Rotation paths and how fast each direction turns (degrees each step)
Each turn is a multiple of 5 degrees from 10 to 175, or 0.
Each row of a path follows its step; steps can be skipped.
Rotation 1:
step 0: [12 -4 -37 9 -36 -19 -11 -8 -16 12 11 45 19 5 23 -12 26 -12 18 -10 13 -31 13 -2 5 7 12 3 5 -1 1 -3 2 -28 20 28 6 -2 8 -5 -9 -14 4 1 -9 20 -4 11 1 1 -50 32]
step 1: [3 7 1 39 -7 28 12 7 -3 31 -9 2 -27 9 -8 -7 30 0 9 -3 23 -21 -5 -14 -25 -18 25 7 4 42 3 -12 -6 -5 -11 -4 -14 -13 -18 -8 -31 11 39 10 10 -18 -4 -27 -10 8 -27 13]
step 2: [-28 3 39 -12 2 -11 17 6 -9 14 -1 -15 -5 0 -22 0 6 -4 25 -20 15 9 -15 16 -20 2 -4 -26 28 39 27 -9 -21 17 -4 26 -12 -30 -28 -23 -10 -29 -9 -1 0 -1 -19 30 14 9 -4 -15]
step 3: [-4 0 -11 -18 16 39 23 19 0 37 25 -14 16 6 -2 -12 18 -3 5 -16 17 4 -24 15 0 22 -17 -5 11 -14 -19 -5 -17 -13 32 -14 33 6 -4 -10 21 -35 5 -34 -17 1 -3 16 14 -19 -15 -16]
step 4: [7 -19 -16 12 18 26 15 -2 -5 1 -16 -18 1 4 -3 -25 -36 1 -7 -6 -22 -3 7 33 -3 17 15 -1 -2 25 -17 -43 -12 4 -10 -17 22 12 -12 14 39 22 18 -5 -31 -33 17 -5 6 18 -4 -8]
step 6: [28 2 15 -19 9 16 3 -4 9 -15 -1 18 -9 32 16 19 -1 -37 0 8 4 3 -4 4 12 -4 6 2 -31 -29 41 16 37 12 13 -28 11 30 -11 -31 -5 9 -6 -27 -20 10 7 -14 23 -10 -8 6]
step 7: [23 12 -10 -7 -26 0 20 -3 9 -34 3 -4 22 20 -5 22 -10 37 -21 5 -1 4 26 -10 -18 14 2 20 -13 -8 -6 3 31 22 -37 -7 -16 -5 -8 -31 -4 -8 5 12 -19 -27 23 7 25 12 -4 27]
step 8: [10 -10 12 8 -23 2 -6 21 6 1 20 -17 1 8 7 13 31 14 -16 -8 -32 32 33 -6 -28 -1 29 -5 9 -10 0 26 -2 -9 -17 -22 -25 -7 -4 20 -25 -24 -33 7 -8 -5 -9 5 -24 -20 37 3]
step 9: [5 -10 -10 7 -5 -28 -28 42 -35 17 -34 5 12 6 -17 23 -7 1 10 -7 -6 5 13 -22 2 -14 -4 29 -10 1 26 0 -16 5 24 -11 6 7 15 -15 17 -30 -22 0 -29 18 -14 -15 -8 -11 32 2]
step 10: [13 1 -40 -8 1 -9 -16 12 1 25 2 -9 -1 -19 -18 10 -20 10 27 31 12 -14 12 -8 7 -4 -22 32 39 -18 -11 -16 12 -15 -5 -11 -20 -46 33 -5 -7 14 18 11 -21 2 18 -5 -6 -1 -1 -17]
Directions:
[9 -5 1 1 4 -3 0 5 -11 -6 5 0 -1 4 10 3 4 11 2 -5 0 3 1 -4 -5 3 0 0 0 0 7 -6 -11 -11 -8 1 -5 -5 2 -13 -8 -5 1 -3 5 12 4 -9 -7 2 -2 9] => 45
[-5 -2 -15 7 -8 -7 -3 8 -2 5 -9 6 5 -2 -1 -2 2 -1 5 8 2 -2 0 -3 1 -3 9 -1 9 1 -5 5 1 4 2 -7 -6 -2 1 -11 -9 -4 0 -2 6 2 -8 6 -12 8 -4 -10] => 35
[5 4 1 -2 -1 -6 4 -10 5 4 -7 0 -8 -3 2 1 5 0 -7 -4 5 7 -1 -3 -12 -5 -4 -1 2 -2 10 6 7 6 -4 5 -2 10 -6 -2 -7 -14 7 0 5 -10 8 4 -5 -4 -10 3] => 65
[6 -3 -12 -2 -9 5 0 -3 -7 -1 2 4 -4 0 6 7 -2 -3 -6 -4 11 5 7 -4 -2 6 -4 3 11 -8 -13 -5 1 -4 -5 -4 7 -2 -5 -2 8 10 10 8 -1 -7 -4 -1 3 1 -6 3] => 110
[-5 -3 -4 2 2 5 -6 5 7 -1 10 -3 -2 1 10 5 3 0 2 -8 2 -11 -3 -11 0 -2 -10 -9 -8 9 -3 9 11 1 -5 3 -1 -3 -14 -7 -1 -4 0 5 -7 -1 -2 0 -1 8 7 0] => 65
[-7 -5 -6 -3 -3 7 8 -2 -2 1 -6 -3 1 2 1 -3 7 -5 5 3 -6 -6 -14 8 -4 3 -8 3 -1 -13 5 8 4 -7 -12 -6 -4 -8 4 9 3 -6 -3 4 2 -1 -9 -3 -3 1 -3 10] => 145
Rotation 2:
step 0: [29 -8 24 10 -29 7 5 20 26 1 31 12 -36 30 -20 24 12 -27 -21 15 -12 -22 24 26 -26 -17 21 26 20 -25 -1 -16 -3 28 -21 2 9 -12 -28 16 18 7 10 -29 -7 -33 -32 16 -10 17 -10 32]
step 1: [-7 -20 2 -18 20 -9 5 41 -14 24 -21 17 -5 0 4 -9 -15 -31 21 23 42 -25 -31 -28 -6 -11 13 41 -33 23 22 -2 8 -40 17 27 32 -15 -7 12 27 4 -7 6 -21 -5 20 -22 10 -15 21 20]
step 2: [13 15 39 -5 -13 -4 -3 -5 20 -7 14 -3 36 26 27 -27 26 -1 -20 23 -6 28 -19 -5 -7 20 32 -14 -16 -13 16 -17 11 -19 5 12 3 -8 -46 -53 4 -6 -8 4 21 5 -45 -10 -27 -6 -34 14]
step 3: [9 -27 15 -18 8 15 26 35 -9 -30 26 31 -15 -14 -3 12 -4 -29 2 34 -25 -9 -16 -21 29 8 21 -4 20 -10 37 -2 25 42 10 -11 -13 -22 1 -24 -4 24 -11 -21 -29 16 25 19 35 -3 18 -15]
step 4: [25 -18 22 -1 -24 -21 -11 20 4 24 39 5 -4 8 14 -8 17 -55 20 -8 9 8 1 23 9 7 8 12 -23 -25 -25 40 -19 -16 28 14 -19 -26 11 26 7 -40 -40 21 18 -9 -11 5 -7 22 3 14]
step 5: [0 -33 11 4 29 -15 21 0 15 2 -27 7 -4 8 -17 8 34 6 -7 -5 -12 -7 13 -10 -14 2 41 54 -1 -18 9 -18 47 -5 41 49 3 8 -17 -2 12 19 36 -26 -9 5 -19 17 -14 26 6 -7]
step 7: [17 -22 36 4 -7 14 -4 28 -3 -29 -13 8 3 26 24 -1 28 5 4 33 4 4 -27 -56 24 1 7 -2 -41 27 -6 40 18 -29 6 10 -18 -26 8 -20 18 12 20 -12 12 0 5 17 16 -2 -13 34]
step 8: [39 -10 1 -38 10 -25 22 -22 -1 -25 26 11 -3 21 23 23 6 -28 34 23 -17 11 -29 17 2 18 25 5 45 -21 7 -23 -16 16 3 13 -9 3 -30 2 25 31 -38 8 -3 -10 -41 11 -6 16 -16 2]
step 9: [-25 -4 12 14 -18 -35 -4 51 -13 5 -13 36 5 -7 -23 -6 -1 -41 12 13 -31 -19 25 -18 -19 -32 34 35 5 -15 29 40 15 8 18 -4 2 -34 8 1 -2 -23 -11 6 -29 8 -1 -7 10 1 -15 15]
step 10: [23 0 32 5 21 1 -13 -10 8 -15 30 -2 -4 18 24 -32 30 -14 -1 4 21 -5 -4 -8 -7 44 15 42 -52 -23 -9 -40 -10 -12 49 -8 35 0 -9 10 -9 -17 -1 -18 4 -2 -15 -18 8 28 11 7]
Directions:
[8 -7 -6 3 9 -4 7 5 2 2 -10 5 6 -5 4 1 0 7 -2 0 -1 -8 2 -8 5 2 10 -4 3 8 7 9 7 -1 0 0 7 -5 6 11 -9 0 -2 -9 6 -5 -4 1 3 -11 4 -7] => 175
[1 -4 -4 0 9 -4 1 -7 -9 -8 10 2 3 -2 5 -6 -1 -4 6 -4 -5 4 5 10 -8 1 2 -1 -9 -3 11 15 1 8 -4 0 -4 3 10 -6 -3 0 -4 5 -6 -1 -7 9 8 3 -3 -2] => 70
[3 -1 2 3 -1 6 -7 0 5 -17 -4 1 -10 7 0 -5 -5 -2 9 0 -7 0 0 0 10 -3 -3 -10 -1 -2 -6 4 -3 4 -4 8 10 0 -6 -6 -2 -6 -6 -3 5 -5 7 11 -4 -1 10 -4] => 90
[-7 -2 -3 3 1 1 -3 -2 -4 -2 1 5 13 -12 10 1 9 -2 3 10 -12 1 -6 1 14 -4 2 -1 11 1 1 0 -10 6 0 -1 -5 -12 0 -2 2 -2 -1 3 5 1 3 -7 -3 11 -1 -4] => 70
